(in the rows, 100 means zero)
Each path below is one point turned by a fixed rotation once a step. After each direction that follows a path, write how fast that rotation turns it, in degrees per step (0 if it stays still).
Each turn is a multiple of 5 degrees from 10 to 175, or 0.
Each row of a path follows its step; steps can be skipped.
path 1
step 0: [ 91,  93,  75, 109, 114, 102,  96, 122,  99, 125, 103, 119, 113,  86, 121,
 102,  95, 108,  97, 113,  99,  98, 110,  96,  77,  83,  93,  95]
step 1: [104,  90,  76, 127,  92,  85, 114, 105,  96,  93,  84,  97, 118, 111, 105,
  91,  83, 107, 120, 110, 101,  83, 110, 105,  91, 104,  80,  93]
step 2: [ 73,  97,  93, 104, 101, 104, 117, 101,  92, 100,  96, 112, 119, 113,  86,
  87,  84, 119,  89,  91,  93,  94,  75, 101,  79, 120,  88,  94]
step 3: [ 83, 100,  89, 114, 101, 112, 100,  87,  86,  99, 101, 110,  96,  80, 112,
  75,  87,  99,  96,  75, 105,  83, 106,  76,  89, 106, 100, 119]
step 4: [120,  95, 105, 106,  93, 120, 101,  95, 114,  92,  94, 123, 115, 104, 109,
  67, 104, 106, 109,  98,  87, 102, 116,  81,  88, 117, 105,  93]
step 5: [106,  97, 103, 121, 109, 105, 104, 115, 107,  94,  97, 110,  92, 100,  93,
  97, 109, 127,  87,  98,  87, 104, 116, 110, 100, 136,  95, 126]
step 6: [ 79, 107,  88,  99, 101, 103,  93,  95,  90,  91,  86,  96,  89, 115, 105,
  73, 117,  91,  93, 115, 109, 106, 106, 100, 114, 135, 112, 112]
step 7: [106, 113, 127, 100, 107, 110,  88,  87,  92,  87,  75, 119,  97,  88,  94,
  86,  83,  87,  87, 103, 111, 126, 101, 107, 108, 113, 105, 101]
step 8: [123, 116, 107,  99, 127, 121,  87, 106,  84, 114,  91,  96,  98,  94,  93,
  93, 126,  95,  85,  97, 110, 101, 117, 111,  89, 100, 103,  99]
step 9: [112, 101,  98, 104, 121, 101, 105,  94, 105,  90, 105,  80,  88, 120,  85,
  81,  94,  99,  90, 118, 105, 105, 135, 115, 113,  86,  99,  95]
Speeds:
[ 95, 109, 109, 102, 104,  96, 106, 105, 105,  93,  99, 109,  94,  99, 109,
 105, 108,  95, 104, 108, 101,  99, 100,  99,  98, 103, 104, 103] -> 45
[ 95,  99, 104,  96,  86, 102, 106,  98, 100,  98,  91,  96,  99, 100, 103,
  95, 104,  99,  98, 104, 100,  96, 111,  99, 104,  94,  92,  96] -> 135
[100, 100, 100, 103,  89,  97,  96,  93,  98, 100, 104, 100,  89, 100, 101,
 108, 106, 103, 105,  95,  93, 101,  94, 106, 101,  94, 108,  93] -> 0
[ 99, 101,  93, 102,  96, 111, 106, 105, 104,  94, 107, 108,  95, 103,  98,
 100,  99,  97, 106,  91, 101,  97,  96,  95, 103, 102,  90,  99] -> 35
path 2
step 0: [ 84,  95, 125,  96,  87,  93,  92,  94, 109, 105,  95, 132,  89,  95, 100,
  84, 103, 111,  90,  90,  97, 117, 112, 125,  89,  91,  79,  81]
step 1: [ 97,  92,  98, 101,  88, 108,  92, 105, 121, 109,  98,  93, 113, 119,  90,
  82,  72,  92,  94, 103,  72, 114, 126,  80,  86,  89, 101, 101]
step 2: [111, 112,  95, 105, 102,  83,  93, 114, 111, 118, 115, 107, 103, 119, 126,
  82, 112, 117, 106, 132, 106, 110, 104, 110,  86, 100,  82, 107]
step 3: [ 95, 103,  84,  91,  77,  86,  73,  97, 110, 104, 109, 113, 104, 116, 105,
 112,  96, 110,  74,  75, 110, 127,  99,  84, 114, 100,  88, 102]
step 4: [ 93, 118, 100, 102,  97,  93,  91, 118,  99, 102, 110, 135,  88,  78, 102,
  75,  77,  84,  88, 114,  97, 103, 103,  91,  93,  79,  94,  91]
step 5: [114,  86,  95,  76, 103, 119,  96,  89, 110, 126, 103, 123, 117, 116,  78,
  91,  93, 105,  95, 109,  99, 102,  97,  93,  85, 102,  72,  97]
step 6: [109, 113, 115, 105,  86,  96,  84, 112, 135, 110, 100, 122, 127, 115, 116,
  88, 109,  96,  99, 108,  93, 104,  89, 104, 116,  94, 119,  93]
step 7: [107, 123,  78,  91,  89,  75, 107,  95, 104, 113, 113, 114, 102, 113,  97,
 116,  69,  91,  91, 114, 107, 102, 122, 106, 112, 111,  92,  96]
step 8: [117, 105, 111,  72,  93, 102,  76, 105, 107,  94, 113, 124,  65, 110,  89,
  86,  98,  96, 110, 102, 120, 117,  96, 104,  96,  92, 104,  92]
step 9: [104,  86, 119,  95, 107, 101,  85,  82, 112, 103, 104, 110, 111, 107,  96,
  82,  68,  86,  63, 103,  89,  99,  97, 115, 106, 105,  97, 112]
Speeds:
[101,  96, 102, 100,  98,  97,  93,  93, 104,  97, 103,  95, 106,  94, 106,
 104,  96,  99,  96,  94,  91, 107,  92, 103, 101,  93, 107,  91] -> 130
[103,  98,  92, 111, 106, 101, 104, 100, 113, 100, 105,  98, 110, 106, 104,
 100, 106,  99,  96, 100, 108,  99,  98, 103,  96, 103, 105, 101] -> 90
[104, 100,  94,  98,  99, 105, 104, 100,  98,  94, 105, 110,  94,  98, 101,
 104, 102,  95,  97,  88,  99,  99, 108, 107,  94,  90, 101, 103] -> 90
path 3
step 0: [103, 104, 112, 102, 112,  73, 109,  88, 115, 110, 122,  93, 100, 106, 110,
 106,  94,  93, 124,  86,  66, 104,  79,  71, 111,  94,  85,  89]
step 1: [100,  90,  89,  95,  93,  93,  97,  94,  87, 117,  91,  97, 131,  75,  84,
 122,  85, 109, 106,  87, 123,  94,  76,  75, 109,  95, 115,  87]
step 2: [122,  78,  78, 108, 105,  82, 103,  82,  94,  93, 106,  95,  95,  98, 108,
  85, 100, 131,  94, 105,  88, 100,  83,  70,  98, 121,  89, 122]
step 3: [ 96, 102,  88,  90,  93,  69, 110,  85,  97, 123,  74,  89,  76,  98,  82,
 116,  82,  88, 106, 100, 106,  97, 106,  87,  86,  92, 113, 128]
step 4: [ 92,  77, 104, 105, 129,  77,  95,  89,  92, 106, 100,  75,  96, 109, 102,
  91,  82, 119,  97,  94, 126, 110, 105, 113,  95, 134,  95,  88]
step 5: [122, 115,  99, 117,  98,  93,  71,  88, 112,  97,  92,  97,  99,  86,  91,
 109, 104,  92, 116,  88, 106,  97, 112, 101,  53, 117, 101, 116]
step 6: [ 99, 100,  88,  94, 121,  93, 112,  98, 115, 114, 132,  78,  91,  73,  95,
  99, 108,  94, 108,  99, 113,  90, 135, 114, 119, 111,  93, 110]
step 7: [106, 108, 109, 112, 107, 128,  89, 110,  87,  97,  76,  94, 103,  71, 114,
  83,  81, 101,  86,  99, 128,  87, 123,  98,  87,  94,  87, 114]
step 8: [108,  90,  95,  79, 114, 105,  99, 101, 124,  96, 109, 128,  75,  95, 103,
  88, 113,  95,  66, 113,  94,  87, 119, 119,  86, 109,  96, 105]
step 9: [101, 116, 119, 106, 107, 106,  89, 128,  95, 116,  88,  94,  73,  91, 113,
  85, 105,  59,  94,  93, 103, 116, 103, 116, 115,  91, 111,  99]
Speeds:
[102, 101,  92,  99, 100,  96,  97,  98,  94, 104,  98, 106, 100, 103,  88,
  92,  91, 101, 105, 104,  96, 109,  94,  96, 105, 103, 104,  99] -> 35
[ 96, 105, 103, 101, 101, 107,  93, 100, 111,  92,  95, 105,  96,  98, 101,
  94, 103,  95, 100, 110, 101,  98, 101,  99, 111,  98, 102,  93] -> 25
[103, 104, 102, 112, 102, 102, 101,  97,  98,  97,  97,  95,  99, 100, 112,
  90,  94,  97, 106,  99,  95, 104,  94,  99,  95,  94,  94, 104] -> 155
[102,  98,  94, 102,  95, 103, 107,  96,  97,  94, 103, 106, 104,  94,  95,
  98, 102,  95,  99,  97, 109,  97,  99,  95, 106,  98,  85, 105] -> 70
path 4
step 0: [ 82, 104, 102,  83, 123, 104, 107, 102,  98,  94,  82, 103, 137,  76, 100,
 124,  71, 102, 113,  85,  99,  98, 100,  91,  89,  98, 109, 109]
step 1: [ 99, 119, 118, 114, 108, 133,  92, 108, 102,  96,  81,  89, 125, 110, 100,
  91,  70,  99, 109, 101, 114,  88,  95,  89,  77, 105,  86,  92]
step 2: [118,  95, 112,  81, 111, 147, 105, 101, 105,  94, 101, 122, 108,  99,  88,
 112,  98,  72, 106, 115, 116,  88,  91, 103,  90, 108, 103,  94]
step 3: [ 90, 102,  97,  90, 108, 107,  93,  93, 100,  92,  82, 137, 132,  83,  98,
 108,  97,  97, 110,  95, 123, 107,  90, 119,  94,  83, 114,  77]
step 4: [ 87, 115, 118,  96, 103, 109, 101,  98, 113,  77, 111, 101, 140,  90, 118,
 103,  65, 102, 105,  90, 120,  99, 106, 114,  93, 102,  97, 113]
step 5: [110,  92,  89,  99, 113, 131, 100, 129, 108,  89,  96,  97, 120,  94, 105,
  86,  83,  79, 107,  98, 105,  83,  99,  98,  66,  90,  88, 109]
step 6: [121, 110, 103, 104, 116, 117,  91, 120,  94,  81,  90, 126, 117, 106,  91,
 129,  98,  86, 120, 114, 102, 114,  82, 111,  83, 105,  94,  88]
step 7: [106,  96, 127,  98,  99,  97,  86,  90, 106,  96,  94, 122, 128,  82,  82,
 114,  78,  80,  87,  96, 127, 111,  99, 110,  96,  86,  85,  99]
step 8: [ 88,  91, 106, 108, 106, 111, 103,  96, 102,  86, 125, 114, 116,  78, 114,
 100,  79, 105,  89,  98, 122,  82,  89, 109,  57,  99,  93, 101]
step 9: [ 96, 106, 100,  96, 107, 114, 124, 129, 101,  95,  94, 130, 127,  83, 104,
  99,  97,  92, 115, 102,  88,  99, 105, 102,  73, 114,  76, 110]
Speeds:
[ 93,  98, 108,  98,  93,  98, 102, 100, 105, 104,  98, 106,  92,  98, 101,
 101, 103, 105, 103,  95, 105,  97, 100, 113,  94,  97, 107, 108] -> 80
[104,  89, 102, 109,  93, 102, 104,  93, 103, 101,  98,  96, 103, 104, 113,
  98,  94, 104, 103, 100, 101,  94, 100,  94,  95, 101,  96, 104] -> 100
[ 93,  98,  94,  99,  95, 102,  93,  98,  99,  92, 107,  98,  93,  98,  95,
  96, 101,  90, 101, 106, 105,  88, 101,  97,  96, 105, 101, 105] -> 115
[103, 103, 110, 105,  93, 106,  98,  97, 105,  94,  99,  93, 101,  98,  92,
  92,  98,  99,  96,  96, 102, 106, 107, 106, 106, 107,  94, 102] -> 125
[ 85, 102,  94, 100, 101, 102, 106, 102, 103, 105, 106,  95, 102, 104,  99,
  96,  91,  99,  97,  92,  95, 107,  95,  99,  93, 104,  99, 103] -> 90
[ 97,  98,  99,  95, 103,  97,  96,  82,  91,  94, 100, 100, 100, 102, 101,
 102,  99,  97, 101,  97, 100, 110, 106, 101,  96,  93, 100, 104] -> 95
path 5
step 0: [107, 122, 100,  96, 111,  95,  82,  81,  94, 101, 118, 122, 127,  86,  88,
  86, 103, 114,  73,  93,  91,  81,  98, 111,  77,  98, 115, 111]
step 1: [ 85, 126, 124,  96,  91, 105, 103, 127,  92, 120,  89, 121, 110, 102, 106,
 118, 127, 114,  80,  83,  92,  79, 103, 106, 104, 108,  90,  99]
step 2: [ 89, 114,  83, 119, 105, 102, 108, 100,  93, 114, 100,  85, 130, 120, 118,
 112, 107,  77, 102,  86,  74, 107, 108,  90, 118, 117,  79,  96]
step 3: [111,  82, 101,  86, 130,  70,  90,  90, 109,  79, 109,  99, 106, 108, 116,
 101, 116,  83, 117,  83, 108,  98, 116,  95, 103, 105,  70, 105]
step 4: [119, 103, 118,  88, 119,  98, 114,  98, 119,  98,  68, 107,  88, 104,  89,
 100,  94, 105, 138,  79,  97, 107,  76,  94,  87,  99,  93,  99]
step 5: [ 84,  94, 100,  84,  71, 116,  95,  81,  85,  73,  95,  88,  93, 107,  83,
 102, 104,  96, 127,  96,  85, 103,  71,  85,  99, 108, 118,  98]
step 6: [ 81,  65,  94,  93,  93, 109, 102,  93, 112,  96, 111, 104, 100,  84,  88,
  96, 118,  96,  85, 113, 117, 106,  76,  97, 119,  92, 101,  63]
step 7: [116,  94,  88, 115, 101, 104, 101, 105, 105, 115,  93,  91, 125,  51,  74,
  92, 110,  87, 100, 118, 103,  99,  99, 110,  90,  83, 109, 104]
step 8: [ 84, 102, 113, 119,  73,  92,  87, 121,  97,  91,  94, 118, 112,  82,  98,
  74,  84,  91,  90,  91, 101,  70, 110,  98,  78, 100, 101, 114]
step 9: [ 74, 121, 109, 117,  90, 102,  82, 115, 113, 129, 117, 110, 112, 131,  90,
  88,  94, 110, 114,  99, 105,  94, 118, 109, 108,  99,  90,  84]
Speeds:
[100, 103, 104, 103,  99,  92, 100, 100, 104,  98,  96,  98,  99, 108,  98,
  92,  89,  94, 111, 102, 106,  99, 109,  99, 101,  97,  90, 104] -> 65
[105,  96,  94, 105, 107, 105,  99,  92,  98,  99, 106, 105, 101,  95, 100,
  92, 106, 104, 100, 103, 104, 110, 102, 102, 104, 100,  88, 104] -> 100
[100,  91,  98, 110,  95, 104,  88, 107, 103,  98,  96,  97, 102, 100, 101,
  96,  98, 105, 102, 109, 103,  98,  96, 108,  93,  99, 104,  97] -> 35
[105,  95, 106,  99,  98, 105, 103, 105,  99,  98, 101,  96,  91, 103, 102,
  92, 105, 102,  93,  92, 103,  90, 101,  99, 102,  94,  93,  92] -> 145
[106,  93, 100,  99, 102,  94, 103,  95, 109, 107, 105,  98, 105, 109, 105,
  97, 107,  92,  97, 104, 102, 100,  98, 101, 103,  94, 109, 104] -> 100
[103, 101, 104, 104, 102,  96, 108, 103,  94, 101, 106,  95,  92, 104,  96,
 100, 100,  96,  95, 105, 107, 105, 100, 105,  92, 114, 102,  99] -> 0
path 6
step 0: [ 92,  93, 119, 107,  88,  90,  97,  88, 111,  80,  97,  99, 118,  99, 114,
 121, 100,  84,  97,  80, 104, 108,  94, 119,  74,  91, 112,  92]
step 1: [ 98, 111,  81,  98,  88, 100,  73,  94, 102,  94,  87, 122, 105,  97, 109,
 114, 110,  93,  85,  95,  76,  94, 113, 120,  91, 108, 106, 120]
step 2: [ 93, 106, 109, 120,  99,  84,  91, 118,  84, 105,  98, 100,  89, 112, 119,
 111, 113,  87, 104,  74,  84,  98,  92, 105,  88,  77,  94, 114]
step 3: [ 94, 120, 102,  91, 115, 109,  94, 102,  92, 103,  81, 106, 118, 111, 103,
 120,  96, 102,  96,  78,  89,  91,  98,  96,  70,  97, 121,  85]
step 4: [ 83,  86,  91, 112,  98,  99,  86, 125,  96,  98,  89, 118, 104, 134, 114,
 103, 106,  99,  99, 104,  88, 106,  93, 123, 100, 109, 119,  92]
step 5: [ 93,  84, 119, 115,  90, 106,  95, 118, 115, 102,  94, 100, 107,  98, 119,
 115,  89,  90, 104,  86,  81, 105, 114,  80,  79,  99, 117, 108]
step 6: [103,  99,  91,  85,  74, 105,  87,  94, 104,  86,  91, 108,  98, 118, 103,
 116, 111,  85,  96,  87, 100, 120,  83, 100,  69, 108, 108, 100]
step 7: [101, 103,  92, 125,  79,  90,  63, 111,  92, 108, 102, 102,  96,  99,  98,
 123, 111, 106,  93, 109,  81,  94, 102, 100,  89,  91, 115, 101]
step 8: [ 97, 122,  99, 101,  97, 107,  96, 117, 108, 119,  80, 100,  69, 111, 113,
 115,  99, 103, 105,  78,  92, 115,  97,  94,  86,  85, 102,  99]
step 9: [ 98,  88,  86,  99, 108, 120,  96, 117,  85,  84,  94, 105, 100, 112, 101,
 126, 109, 112,  96,  97,  89, 100,  83,  87,  85,  94, 115,  75]
Speeds:
[ 99,  99, 100,  97, 102, 102, 100,  99,  90,  97, 107, 101,  96,  97, 104,
 102,  96,  93, 103,  90,  93, 105,  98,  89, 105, 108,  95,  99] -> 110
[ 93, 104, 104, 100,  95,  99, 114, 103, 101,  95,  94, 102, 100,  99, 100,
 103, 108, 104, 105,  97, 105,  98,  97,  89,  98,  97,  98, 108] -> 120
[108,  92, 102,  99, 107, 109, 104, 102, 102, 103, 100,  94,  97, 101, 102,
  96, 100,  92, 100,  97, 100, 100, 101,  99,  89,  88,  94, 103] -> 120
[103,  91, 105,  97,  86, 101,  98,  95, 106,  92, 104, 103, 101,  94, 102,
  96, 101,  91,  97, 101, 103, 104, 104,  99, 100, 101, 107, 106] -> 65
[103, 103, 113,  96,  98,  92,  96, 104, 105, 104, 106,  93, 100,  98, 111,
 100,  92, 107, 107,  97, 101,  97,  97,  99, 100,  96, 102, 101] -> 135
[100,  96, 103, 116,  99,  92, 104, 101,  94, 102, 100,  92, 102,  93,  92,
 103,  97,  94, 104,  98, 100, 101, 103, 100, 100,  96, 106,  95] -> 145
